Read these off the matrix that follows.
1) Which number is the entry just left of the smallest entry?
2) Which number is the smallest entry?
3) Which number is the 4th-last entry, reading row by row?
4) Which number is the entry in the bottom-left corner?
5) Which number is the smallest entry in the first column?
6) Which number is the entry just left of the largest entry?
7) Which number is the top-left entry?
8) Which number is the fourth entry, reading row by row?
[[128 127 126 126 130]
 [128 131 129 106 134]
 [125 127 130 129 125]
 [138 121 136 126 140]
 [123 127 130 123 129]
 [128 134 130 103 136]
 [127 128 128 126 127]
 [115 126 134 113 129]
 [131 126 130 127 129]
 [125 127 131 127 126]
 [129 129 130 128 127]
 [139 118 139 121 126]
 [124 131 126 131 131]
 [134 138 139 131 141]]
1) 130
2) 103
3) 138
4) 134
5) 115
6) 131
7) 128
8) 126

Questions about the table below. Indices start at 1.
1) Give the entry in the top-right corner.
2) Give the entry in the bottom-left corner.
3) Give the entry in row 1 and column 1.
4) Give the minimum.
5) Give the entry at row 1, column 3.
6) Give the bottom-right entry.
7) Give the entry at row 3, column 3.
[[124 118 129 129 117 147 116 140 118]
 [129 143 132 125 122 132 125 121 141]
 [126 133 123 142 135 135 132 130 141]
 [125 130 101 121 115 113 122 118 134]
 [108 126 139 121 124 136 132 137 114]
 [129 129 144 107 135 116 118 137 107]
 [141 135 143 143 117 140 120 127 133]
 [131 135 153 134 123 120 140 123 129]]
1) 118
2) 131
3) 124
4) 101
5) 129
6) 129
7) 123

[[115 142 106 117 138 124 137 150 102 133 109 130 144]
 [121 118 109 132 117 121 128 139 154 152 154 101 123]
 [110 108 113 144 124 107 137 140 139 126 155 143 108]
 [138 153 110 115 109 138 151 123 129 126 129 129 105]
 [154 148 114 139 124 103 123 147 129 122 100 143 128]
 [116 139 124 152 138 105 106 132 130 152 128 136 100]
 [156 125 116 137 108 114 104 142 103 136 138 122 104]
 [116 154 103 119 132 134 154 142 151 128 101 143 106]
 [137 144 134 113 125 112 119 114 105 121 129 116 126]
 [127 111 138 107 140 147 109 109 132 137 148 108 135]
 [118 141 141 150 100 138 130 120 144 132 109 102 152]
 [144 148 155 137 135 124 133 131 148 141 108 134 152]
 [143 128 128 132 143 102 137 103 143 104 138 111 113]
 [102 130 144 140 105 125 150 129 115 146 101 156 117]
 [154 106 113 153 112 133 144 129 140 129 100 141 128]
 [156 139 116 115 119 115 142 139 135 105 125 132 139]]
Indices start at 1.
The top-right entry -> 144
Read off the entry at row 1, column 1.
A: 115
The entry in row 1 and column 2 is 142
The entry in the bottom-left corner is 156
The entry in row 2 and column 1 is 121
Read off the entry in row 3 and column 1.
A: 110
The entry in row 3 and column 2 -> 108
Read off the bottom-right entry.
A: 139
Read off the entry directly below 131.
A: 103
The entry at row 2, column 3: 109
Read off the entry at row 1, column 3.
A: 106

[[120 129 110 144 127 128 128 137 137 127]
 [135 128 135 119 133 131 116 130 109 136]
 [133 127 136 121 134 131 118 130 107 137]
 [120 125 139 120 127 133 120 132 131 131]
 [136 129 135 120 131 129 116 130 111 136]
 [136 132 113 128 127 125 131 126 123 125]
 [136 127 142 110 128 129 125 122 119 129]
 [134 127 137 119 134 132 116 129 107 137]
 [138 129 117 137 128 123 137 122 126 127]
 [135 128 139 120 133 131 117 129 110 137]
 [135 127 135 120 135 131 117 129 109 136]]
Which number is the entry just right of the largest entry?
A: 127
Which number is the 3rd entry, reading row by row?
A: 110
The largest entry in the first column -> 138
The 4th-last entry, reading row by row -> 117
The bottom entry of the column that holds the largest entry -> 120
The second entry on the diagonal from the top-right corner -> 109
The first entry in the row that holds the largest entry: 120
The top-right entry -> 127
Which number is the largest entry in the last row?
A: 136
Which number is the smallest entry in the last column?
A: 125
The second entry, reading row by row: 129
The 5th-last entry, reading row by row is 131
The entry in the bottom-left corner -> 135
The smallest entry in the last row is 109
The entry directly below the largest entry -> 119
The 2nd largest entry -> 142

Read these off the matrix that follows. Rows and columns are numbered from 1.
1) Read off the entry at row 3, column 1.
2) Read off the entry in row 3 and column 2.
3) Read off the entry at row 1, column 1.
4) Read off the entry at row 1, column 2.
5) Read off the entry in the bottom-right corner.
6) Read off the entry at row 2, column 2.
7) Read off the entry in row 3 and column 3.
[[142 110 110 142 148 112 111]
 [115 146 146 113 109 144 143]
 [142 110 110 142 148 112 112]
 [139 113 113 140 144 115 115]
 [112 149 149 111 105 146 146]
 [124 134 133 124 122 132 133]
 [141 111 110 143 148 112 112]
 [124 133 133 124 122 133 132]
 [139 113 113 140 145 115 115]
 [137 116 116 138 141 118 118]
 [116 143 143 116 112 141 141]
 [112 149 149 111 105 146 146]
 [130 126 126 129 130 127 127]
 [112 149 149 111 105 146 146]
 [114 146 146 113 108 144 144]
 [108 155 154 106  99 151 152]]
1) 142
2) 110
3) 142
4) 110
5) 152
6) 146
7) 110
